These are runs of 6 systems, one row a step. Runs of the same system follow the same rule from any start.
path 1, Defot:
[-7 -11 3 14 7 -7 1 -9 16 9 -27 -9 7 -9 -9 -4 3 5 -8 -16 -11 36 -1 -7 29 -14]
[-1 -11 -9 0 7 6 -9 8 1 13 18 1 -13 8 19 33 -10 -1 11 12 32 -17 -10 12 -18 6]
[-5 31 -12 9 -2 1 18 5 -16 -4 -4 -6 8 3 -14 -39 -5 9 -1 -7 -20 -3 8 -18 -8 -8]
[3 -22 19 -4 2 -13 14 -5 32 0 -20 3 -9 3 -2 26 -1 -8 -14 9 2 13 -17 2 18 -8]
[-5 -6 -18 12 2 20 -14 12 -28 21 11 -5 7 -3 22 -12 -16 4 13 -10 23 -9 1 16 -14 0]
[-4 34 -3 -16 3 -15 30 -3 13 -15 3 -1 -15 14 -28 -12 10 -11 -7 -2 -11 -5 -7 -12 -7 -4]
[9 -34 22 13 -15 10 1 0 1 8 -30 7 13 -12 20 -3 -15 -2 -10 13 1 6 -6 11 14 -3]
[-15 6 -29 -10 13 5 -8 -3 -9 13 28 -11 -11 9 -2 -2 12 -12 14 -25 29 8 -5 16 -6 5]
[15 17 17 -11 -14 -5 21 3 1 -19 -12 9 0 5 -8 -13 -11 -11 -6 24 -20 -27 3 -5 -16 5]
[-7 -25 -2 9 -2 7 -8 -15 4 15 -19 -2 8 -12 1 -11 12 -2 -8 -16 2 39 -2 8 30 -1]
path 2, Fomip:
[2 -19 -15 35 -13 -6 -4 14 3 -14 -23 -12 -10 -1 6 -29 -9 -4 -5 -1 11 -14 14 -15 -3 6]
[6 -5 10 -13 12 -2 21 -3 7 14 11 -14 -12 16 -8 21 -2 -21 15 -5 6 34 15 16 2 -6]
[-2 8 -22 15 -12 5 -27 -9 10 -1 -27 -5 -7 -3 18 -6 -23 -17 9 15 13 -23 -8 1 -13 14]
[4 -7 -18 3 0 1 38 10 -3 17 2 0 -10 15 -25 -3 7 -6 -5 1 0 36 12 -12 1 10]
[-4 -13 -3 -13 0 5 -16 1 14 -11 -5 -13 8 9 32 15 -38 -9 12 7 12 -5 -9 9 -2 16]
[7 15 -36 0 9 -4 7 11 -22 29 -17 14 -1 -5 -25 -10 4 -12 -3 -6 -2 10 -8 1 -7 10]
[-15 -2 3 -17 -14 23 20 -6 23 -8 16 0 8 20 19 8 -20 13 -6 22 1 7 -16 -12 0 17]
[10 -13 -20 -7 17 -18 -5 31 -29 2 -18 2 14 -10 -3 -16 -12 -3 -7 -22 1 -1 -14 7 8 8]
[-12 26 6 -30 -1 24 16 -21 5 19 18 13 4 10 0 13 3 0 1 11 -3 8 -22 11 -6 -1]
[2 -15 -8 7 -10 -2 1 19 -12 -20 -12 8 13 -8 10 -33 -6 14 -21 -1 0 -25 -17 -13 3 11]
path 3, zavaf:
[-10 -1 -25 13 -12 6 15 8 12 -4 -28 -4 -3 7 8 -27 -24 -6 -12 6 11 -9 -22 -12 -1 7]
[3 -13 -4 -13 4 5 37 15 0 11 1 -11 -4 22 4 3 -27 -20 4 0 13 23 -3 13 -2 3]
[-5 13 -23 -13 -6 9 -8 -3 -1 0 -15 -3 1 5 17 -16 -27 -24 4 2 15 -19 -24 16 -13 15]
[5 -7 -12 -16 -7 6 40 10 -4 14 -16 15 2 7 -12 -12 -6 -15 -19 8 2 16 -22 2 2 15]
[-2 -18 3 -29 -8 12 2 0 -2 -16 9 -7 12 10 26 -15 -22 -17 3 -2 14 0 -8 18 2 23]
[14 2 -22 -26 4 -6 1 8 -21 13 -13 18 -1 -4 -16 -7 5 -28 -6 -6 8 -1 -19 20 -6 20]
[-1 -3 13 -31 -21 23 11 -16 -1 -5 4 20 17 2 9 -14 -1 -2 -13 17 -10 7 -11 8 6 24]
[11 -30 -9 -24 3 -13 -10 16 -18 -17 5 7 8 -5 -1 -14 12 -11 -10 -18 10 1 -4 12 13 29]
[11 11 12 -39 -2 9 -8 -15 -15 8 11 21 11 -4 -6 12 12 -13 5 7 -12 7 1 23 -4 18]
[4 -13 -4 -11 -13 -1 -21 -4 -7 -18 -4 22 15 -17 -1 -19 24 12 -21 1 -9 -8 -8 -6 16 28]
path 4, ropi, 10 rows:
[-10 18 -8 7 0 6 -20 -11 -14 -7 21 -12 -10 -3 6 -30 13 -5 14 -25 15 -20 6 14 -8 -13]
[17 -1 29 -5 -5 -23 9 -9 11 -16 -17 8 -13 -8 -20 -4 20 -21 -11 5 -13 -13 5 8 6 -15]
[-2 -19 17 18 -12 19 -25 -17 -8 7 9 -8 2 -12 26 -10 4 2 14 -5 13 -3 18 21 4 -12]
[14 5 -7 2 -1 -19 -12 -6 5 -9 6 1 -31 1 -22 13 28 -25 7 5 11 -12 21 3 -13 11]
[7 -2 22 18 -20 11 -15 -19 2 -5 -24 -4 14 -13 8 -7 -11 -1 10 16 -24 9 30 -2 6 0]
[-1 -29 -15 12 1 -3 -20 -5 16 5 9 -2 -18 1 0 26 23 -5 2 -1 22 19 10 -2 9 20]
[15 17 1 5 -4 2 -8 6 -8 2 -3 3 4 5 -2 23 -17 3 18 30 -18 -5 29 -12 -22 14]
[-15 -4 -25 11 -1 1 -16 -11 21 -2 -16 -9 6 1 -5 -1 0 8 -5 -7 -5 32 0 -22 23 16]
[8 -15 5 -3 7 0 14 20 3 16 8 12 3 9 4 45 -11 19 -3 25 -3 6 -4 -10 -7 8]
[-18 26 -37 7 11 5 -12 8 -4 2 4 -15 11 7 3 -9 -21 17 13 -11 -3 5 0 -20 -5 9]
path 5, bamen:
[-5 10 -14 3 8 -3 10 9 -20 9 -2 -2 -5 -5 -6 -36 8 -9 -6 -29 15 -14 -21 14 -1 -22]
[-7 8 31 -11 -7 6 35 -15 19 -7 -1 -9 -6 11 3 -12 -6 -13 -5 -1 -4 3 -11 13 6 -28]
[1 -31 -1 10 -7 6 -1 7 -12 0 -4 -6 -8 -7 17 -29 -2 -17 -3 -20 29 -9 -5 24 4 -8]
[4 15 9 -10 -12 10 21 -21 0 7 7 -3 -21 11 -11 -10 8 -36 11 4 8 3 11 24 -13 -7]
[9 -22 11 13 -25 0 -4 -6 8 -25 -22 -9 -7 -2 14 -29 -7 -22 -2 6 8 -11 15 5 4 8]
[14 -19 -6 -2 -7 9 7 -7 -7 18 2 2 -15 6 -8 7 12 -30 10 7 13 28 24 18 -4 20]
[10 6 -4 -1 -20 6 -16 -11 6 -21 -3 -2 -6 6 11 -4 -15 -19 13 25 2 -21 22 -3 -19 29]
[16 -13 -16 6 -7 -4 -3 1 -3 5 -23 8 1 -5 -22 0 7 -12 -1 9 -13 28 23 -11 8 30]
[2 -6 -5 -13 -7 12 -12 -3 9 -3 16 5 7 11 15 31 -15 6 10 28 0 5 11 -9 -9 35]
[10 11 -33 -1 6 -13 -23 15 -19 1 -14 11 13 -11 -15 -1 0 4 0 2 -13 -3 5 -14 -5 31]
path 6, Fomip, 10 rows:
[-13 19 -4 4 7 -1 -9 -13 14 4 28 6 -12 1 -16 20 33 25 -2 1 -2 -1 0 -18 -2 -4]
[4 -6 17 21 5 -14 -11 16 1 -18 -1 -11 12 -6 8 6 -12 32 3 4 -17 -12 18 -24 3 -15]
[-12 9 0 8 23 -13 -18 -8 7 15 8 -10 -6 -7 -11 19 20 10 8 -26 3 15 -2 6 12 -29]
[-6 17 5 30 -2 1 -5 1 12 1 5 -2 -13 0 5 14 -1 20 6 19 3 -33 3 -16 -18 -21]
[-9 2 2 23 12 -12 10 4 5 -6 0 -26 -4 2 -9 -17 2 13 3 -26 -6 19 18 -15 13 -27]
[-4 0 14 14 13 -10 -5 -2 23 9 -3 -13 -19 3 10 33 -9 -5 10 2 17 -12 -7 11 -6 -32]
[-7 18 -19 40 -6 9 4 -1 -7 13 -8 -14 -14 2 -3 -28 -2 -2 10 -6 7 -6 15 -6 -12 -20]
[-7 -6 9 6 3 -12 30 0 33 -11 0 -23 -21 21 -1 10 -10 -11 1 1 9 11 2 -8 4 -16]
[5 -9 -7 26 2 3 -7 6 -9 19 -26 -15 -6 -5 14 -6 -27 -19 15 -6 17 -1 6 19 -8 -16]
[-12 17 -23 2 -5 8 26 -12 16 11 5 -7 -28 21 -12 -5 3 -23 6 3 19 9 -3 -2 -13 3]
path 7, Pofab, 10 rows:
[-6 24 -21 19 -4 19 -17 -17 3 31 -16 -4 -4 0 4 9 -14 -14 21 14 3 6 7 4 -16 -1]
[-4 -3 -28 19 -6 -1 22 15 11 -1 -13 -2 -4 13 -10 -10 -12 11 -11 15 -2 6 0 -34 -3 17]
[-2 -10 -6 -7 15 5 12 13 0 16 5 -18 9 16 10 23 -32 -2 17 -4 3 34 8 5 0 5]
[-7 21 -37 -1 8 5 -14 3 0 23 -20 8 3 -2 2 8 -17 -5 2 7 10 -8 -31 -2 -12 13]
[-7 11 -2 -6 -7 15 45 9 0 8 1 7 11 14 -5 -9 -15 17 -14 15 -17 15 -11 -20 -1 2]
[-9 -15 -8 -25 13 -3 0 14 3 -6 4 -11 15 11 21 5 -28 -3 -1 -16 12 10 -24 11 10 11]
[4 22 -4 -21 6 7 15 3 -15 28 -6 23 3 -3 -7 4 -2 -10 -6 5 1 -13 -32 19 -15 -6]
[-12 5 9 -16 -18 17 23 -10 6 -19 1 3 15 7 11 -36 -8 7 -16 3 -9 -2 -19 -7 10 6]
[13 -30 12 -29 11 -15 16 22 -12 -8 8 5 2 2 2 1 0 -14 -10 -16 13 0 -15 22 8 4]
[0 18 12 -20 -12 18 -13 -26 -13 8 0 14 4 -11 7 -15 7 -20 4 2 1 -14 -11 32 -7 -3]
path 8, zavaf:
[-12 27 -13 4 7 7 -31 -23 8 27 -18 9 5 -16 -5 18 9 6 4 0 -8 9 -18 3 6 -6]
[-5 -15 0 11 -6 5 20 20 1 -6 23 10 4 6 1 5 9 40 -18 13 -3 -6 -3 -31 1 5]
[-4 12 8 -9 25 -17 -9 10 -9 -12 11 -27 10 4 1 -3 -15 0 19 -32 -10 10 15 7 4 -21]
[-6 14 -1 8 8 -1 -15 -10 14 25 -19 16 -7 -12 -1 27 8 4 -5 8 4 -16 -31 7 -3 -20]
[-11 -5 2 20 -12 19 28 8 -10 1 22 0 4 6 4 -28 9 33 -12 -1 -2 -1 3 -20 1 -12]
[0 5 15 -10 21 -30 3 5 12 -24 5 -28 -12 9 0 4 -9 -16 11 -22 3 -7 2 11 3 -23]
[1 7 4 22 -5 14 -8 -13 -6 37 -23 13 -7 -15 4 6 1 -4 3 9 6 -15 -13 19 -10 -22]
[-14 -3 -6 14 -18 13 29 -3 13 -13 21 -4 -15 15 -4 -27 17 10 -13 4 9 -1 2 -20 2 1]
[19 -9 22 -1 9 -23 6 15 -3 -18 -10 -21 -7 5 3 2 -21 -24 14 -8 1 -8 22 14 -5 -16]
[-8 11 -15 16 -10 18 -18 -28 8 30 -22 6 -13 -9 1 0 7 -21 8 7 14 3 -9 16 -4 -2]
path 9, Pofab, 10 rows:
[-9 -2 9 20 6 3 4 10 9 5 -18 -18 9 5 26 8 -42 12 7 4 2 -5 -7 -3 -2 -25]
[-13 13 -28 14 14 -2 19 14 0 21 -2 -8 -15 9 -7 -10 -5 -1 -3 -19 21 -3 -24 0 -7 -19]
[-5 15 13 3 -5 6 30 3 14 -3 -10 -13 -3 16 15 -7 -39 -9 5 16 -2 -13 -7 -2 -15 -18]
[-5 -11 -19 10 6 -4 17 18 -8 10 -21 -11 1 1 3 -30 -17 -11 -6 -23 17 6 -20 9 8 -13]
[-1 4 4 -6 -12 17 33 -5 8 14 -1 0 -17 17 8 -1 -17 -26 4 15 19 -7 -12 18 -18 -7]
[3 -3 -15 0 -11 5 12 9 -16 -6 -23 -7 6 1 7 -48 -22 -19 -3 -8 3 -4 -3 5 -3 10]
[7 -15 1 -15 -8 6 33 -5 7 14 -10 3 -14 12 -7 -2 -2 -35 -5 6 15 21 -7 20 3 8]
[8 -11 -12 -5 -20 21 -6 1 -21 1 -8 6 8 -2 19 -26 -18 -19 5 10 10 -9 2 15 -11 27]
[9 -2 -15 -22 -7 0 23 -5 -3 2 -8 10 -6 8 -25 -13 11 -30 -7 2 -1 24 2 4 2 28]
[11 -25 6 -16 -18 18 -9 -5 -7 -1 -8 11 17 -2 18 3 -14 -11 0 20 -1 10 6 13 4 33]
path 10, ropi:
[11 -4 3 8 -11 13 1 -6 3 14 2 0 -3 7 0 28 -10 -5 16 31 -7 17 34 -6 -14 17]
[-5 -7 -35 11 -4 0 -19 0 13 -5 -16 -10 2 5 0 3 -12 -3 5 6 2 20 11 -21 6 35]
[6 -6 -6 -5 2 5 16 9 4 24 -7 11 9 7 -9 34 -12 9 -3 23 -13 29 1 -14 0 19]
[-17 3 -34 1 3 12 -4 11 4 1 11 -6 15 14 14 3 -24 21 4 4 5 10 -9 -21 -3 26]
[2 8 -16 -16 18 -14 26 25 0 10 -7 9 11 9 -19 14 -11 10 -12 0 -16 16 -19 -17 3 9]
[-20 10 -6 -13 4 17 13 8 0 6 9 0 22 8 21 -6 -27 27 -7 -2 -3 2 -32 -7 3 -2]
[-5 5 -17 -15 20 -15 25 28 -12 4 10 7 -1 6 -13 -7 2 9 -15 -19 7 -8 -32 -4 -1 -6]
[-10 26 19 -22 5 7 20 1 -8 -5 4 -3 16 4 9 -21 -20 7 -4 -9 -14 -12 -22 9 -1 -26]
[-8 -10 -3 -7 5 -7 8 8 -7 -3 4 5 -5 -6 0 -26 15 -2 -18 -27 22 -18 -34 15 9 -17]
[6 17 31 -14 -1 1 21 -2 -16 -4 16 1 -5 0 -1 -15 4 -10 3 -5 -1 -21 0 21 -12 -28]
path 11, Defot, 10 rows:
[7 6 -18 -14 -13 8 -5 4 -11 -1 -20 19 10 -3 6 -15 -16 -13 -10 17 3 -21 -20 4 -13 29]
[-7 -3 -4 -27 -3 13 23 -9 -6 7 9 6 14 6 -11 -15 11 -2 -12 -11 -8 38 -9 4 18 16]
[3 -12 0 -34 0 -4 -16 5 2 -20 -1 3 12 2 21 4 -19 -13 -2 2 9 -18 -21 16 1 23]
[1 20 -10 -22 1 11 -5 -7 -30 16 3 21 20 -14 -13 -18 16 2 -5 -10 -17 11 -10 9 4 12]
[-6 -9 18 -31 -12 4 0 -15 20 -28 17 9 5 5 9 2 12 3 -14 8 1 -6 -16 1 12 19]
[11 -13 2 -16 10 -6 -26 13 -37 -3 6 9 25 -20 4 -13 6 7 0 -19 -8 -3 2 14 10 8]
[-9 29 12 -29 1 3 -17 -29 13 -10 20 10 -1 0 -6 14 24 2 1 2 -10 -8 -9 6 2 2]
[10 -26 15 5 -11 -2 -17 9 -17 -19 6 16 15 -18 7 -13 19 25 -17 4 -9 -16 8 -8 10 11]
[-5 8 17 -18 18 -11 -23 -13 -1 -7 29 -10 4 -3 -3 18 19 5 15 -24 -7 14 14 11 11 -10]
[8 6 10 9 -7 -7 -32 -2 -2 -15 -1 15 2 -16 3 8 12 16 -2 17 -8 -41 4 -8 -9 4]
path 12, bamen:
[3 26 6 -14 -7 -6 -3 -21 28 -13 -14 -4 -4 12 -6 20 -12 -20 11 27 -17 3 10 -6 -7 12]
[6 -36 -17 22 -11 5 -14 14 -10 5 -17 11 11 -12 7 -7 1 16 -13 9 1 7 5 -13 11 25]
[-3 22 -15 -24 11 2 4 1 -1 6 30 0 -2 19 -11 29 0 0 15 7 -3 17 9 -4 -15 23]
[4 8 -5 3 0 -13 -24 13 0 -15 -33 5 20 -12 5 -4 -22 11 -7 11 -20 -22 -11 -13 1 9]
[-10 -5 -11 -8 8 11 13 -3 0 25 12 13 11 1 -14 15 18 20 -12 -3 -7 40 -11 -9 16 8]
[-3 9 0 -17 10 -7 -6 20 -7 -20 25 0 8 7 17 9 -17 18 1 4 4 -35 -17 -6 -16 4]
[-2 19 -3 -6 15 -10 -4 -2 -12 14 -23 6 15 -16 -21 -12 7 3 -7 -23 -23 18 -14 3 19 -16]
[-16 -10 20 -12 -4 11 14 -6 22 -7 24 9 -2 6 18 14 6 22 -15 9 11 -9 -28 -2 8 -8]
[6 0 -4 -1 16 -10 -3 20 -39 1 11 -2 4 -9 -7 -24 10 1 3 -31 4 -14 2 15 -3 -16]
[-7 20 30 -15 1 -2 6 -29 28 -5 -6 -5 -6 2 -1 9 2 -14 1 -1 -10 3 -13 13 10 -25]

Which system made each run below?
path 13 (2 x 26):
[-7 16 -16 -19 18 -8 -12 4 14 10 -21 0 8 3 6 28 -29 -6 3 2 1 0 -33 3 -2 7]
[-11 -1 -19 -1 1 22 20 16 -15 24 2 13 19 4 8 -8 -13 24 -13 4 0 10 -26 -8 -1 8]

zavaf
path 14 (2 x 26):
[-25 9 15 -2 -5 18 -3 -21 26 -8 28 -3 1 8 19 11 4 25 -2 7 4 -6 -15 -7 6 -9]
[9 2 2 -4 24 -31 -2 32 -20 -17 6 -3 5 -5 -7 -5 -2 14 -4 -20 -6 -25 -4 -6 -4 -12]

Pofab
path 15:
[-18 16 -14 19 -8 12 22 7 3 0 -9 -6 1 6 10 -32 -20 12 -10 2 6 -19 -22 -14 -8 -15]
[-8 -4 -10 -3 12 -3 40 15 2 10 -2 -16 -4 16 -6 -16 -15 -9 -5 -20 7 26 -11 2 9 -12]

bamen
path 16:
[2 20 -1 -13 -2 2 14 -19 13 23 -7 22 -9 0 -29 23 21 -7 -7 16 -15 18 -9 -3 -1 4]
[-6 -33 0 8 -17 17 -3 7 3 -17 11 -5 10 4 32 -13 -16 16 -5 7 15 0 4 -8 8 21]

Defot
path 17, 2 rows:
[-2 1 -14 -9 -1 15 -28 3 -12 9 -3 12 26 -7 23 10 -23 17 3 15 -3 -7 -14 0 -5 26]
[-5 11 -25 -21 14 -7 11 14 -14 6 13 14 10 4 -22 -3 14 17 -14 -11 -11 13 -16 -17 5 18]

Fomip
path 18, 2 rows:
[-3 -3 17 0 1 11 24 3 5 12 24 -3 -17 16 16 22 -10 -3 7 11 22 -14 -6 15 -19 -19]
[-4 17 -15 13 -4 -5 0 0 -6 -15 -23 -16 -2 -3 -2 -47 -14 -17 5 -17 -2 -11 4 -1 -1 -9]

Fomip
path 19:
[12 3 -18 16 -14 5 -6 0 -24 2 -22 -1 2 -8 -7 -37 -5 -19 7 -3 -5 0 24 1 -7 13]
[2 -8 3 -16 -11 3 15 -15 31 -7 -3 -3 -9 19 -3 19 -6 -18 0 21 -1 26 6 -4 6 24]

bamen
path 20, 2 rows:
[-6 -3 -15 21 -13 -1 24 14 7 -16 5 0 -16 10 -5 -24 7 11 -16 8 12 -23 -3 -27 -10 4]
[7 0 22 -3 7 -10 19 3 1 -3 -8 -25 -2 10 1 -2 -22 -23 17 -10 -7 20 22 14 1 -22]

zavaf
path 21, 2 rows:
[0 16 -10 -14 -2 -1 11 3 -5 -11 -31 -4 17 0 -1 -34 -29 -13 -4 -4 -16 1 -11 -2 4 7]
[-1 -30 -4 -16 1 5 13 2 12 15 -6 5 1 7 10 16 -8 -13 -9 2 21 20 -26 15 13 13]

zavaf
path 22 (2 x 26):
[1 15 -23 -17 17 -13 17 27 -12 6 -14 8 11 3 -12 -6 -19 3 -12 -8 -9 -6 -31 -7 -4 5]
[-17 13 4 -23 0 18 19 -5 2 7 -2 4 25 4 12 -13 -17 14 -12 -3 -12 14 -33 1 13 -5]

bamen
path 23:
[0 -28 -25 3 17 -13 -16 10 4 20 -6 7 -5 -6 -7 27 14 2 -7 -11 19 19 -14 2 14 13]
[-5 30 0 -3 -7 24 -2 -10 -8 14 22 10 7 8 6 17 -8 15 15 25 -10 -9 11 -6 -24 6]

Pofab
path 24:
[-11 25 -23 3 -15 9 -7 -23 5 -5 -7 10 -5 -4 -13 -34 21 -4 -9 -2 -2 -9 -10 -9 0 12]
[17 -38 29 -15 -7 -4 24 9 -2 -8 8 10 0 4 1 11 7 -5 -11 9 -1 14 13 8 10 11]

Defot
path 25, 2 rows:
[13 16 8 11 -17 2 4 -10 -1 1 -27 15 9 -11 -16 -9 3 3 -8 26 -33 -1 14 -17 -2 6]
[-7 -37 -2 8 -1 -1 -11 -3 18 -11 9 -15 1 3 10 8 6 7 1 -7 10 29 17 -8 23 14]

zavaf
path 26, 2 rows:
[-19 8 -1 -6 20 3 -23 -4 -3 13 -1 -7 20 -11 16 3 -10 17 4 -26 0 8 -27 11 16 -20]
[-6 17 6 -3 3 -4 21 7 9 0 12 16 -14 5 -7 7 10 15 -16 9 4 -34 -29 -8 -12 -16]

Pofab
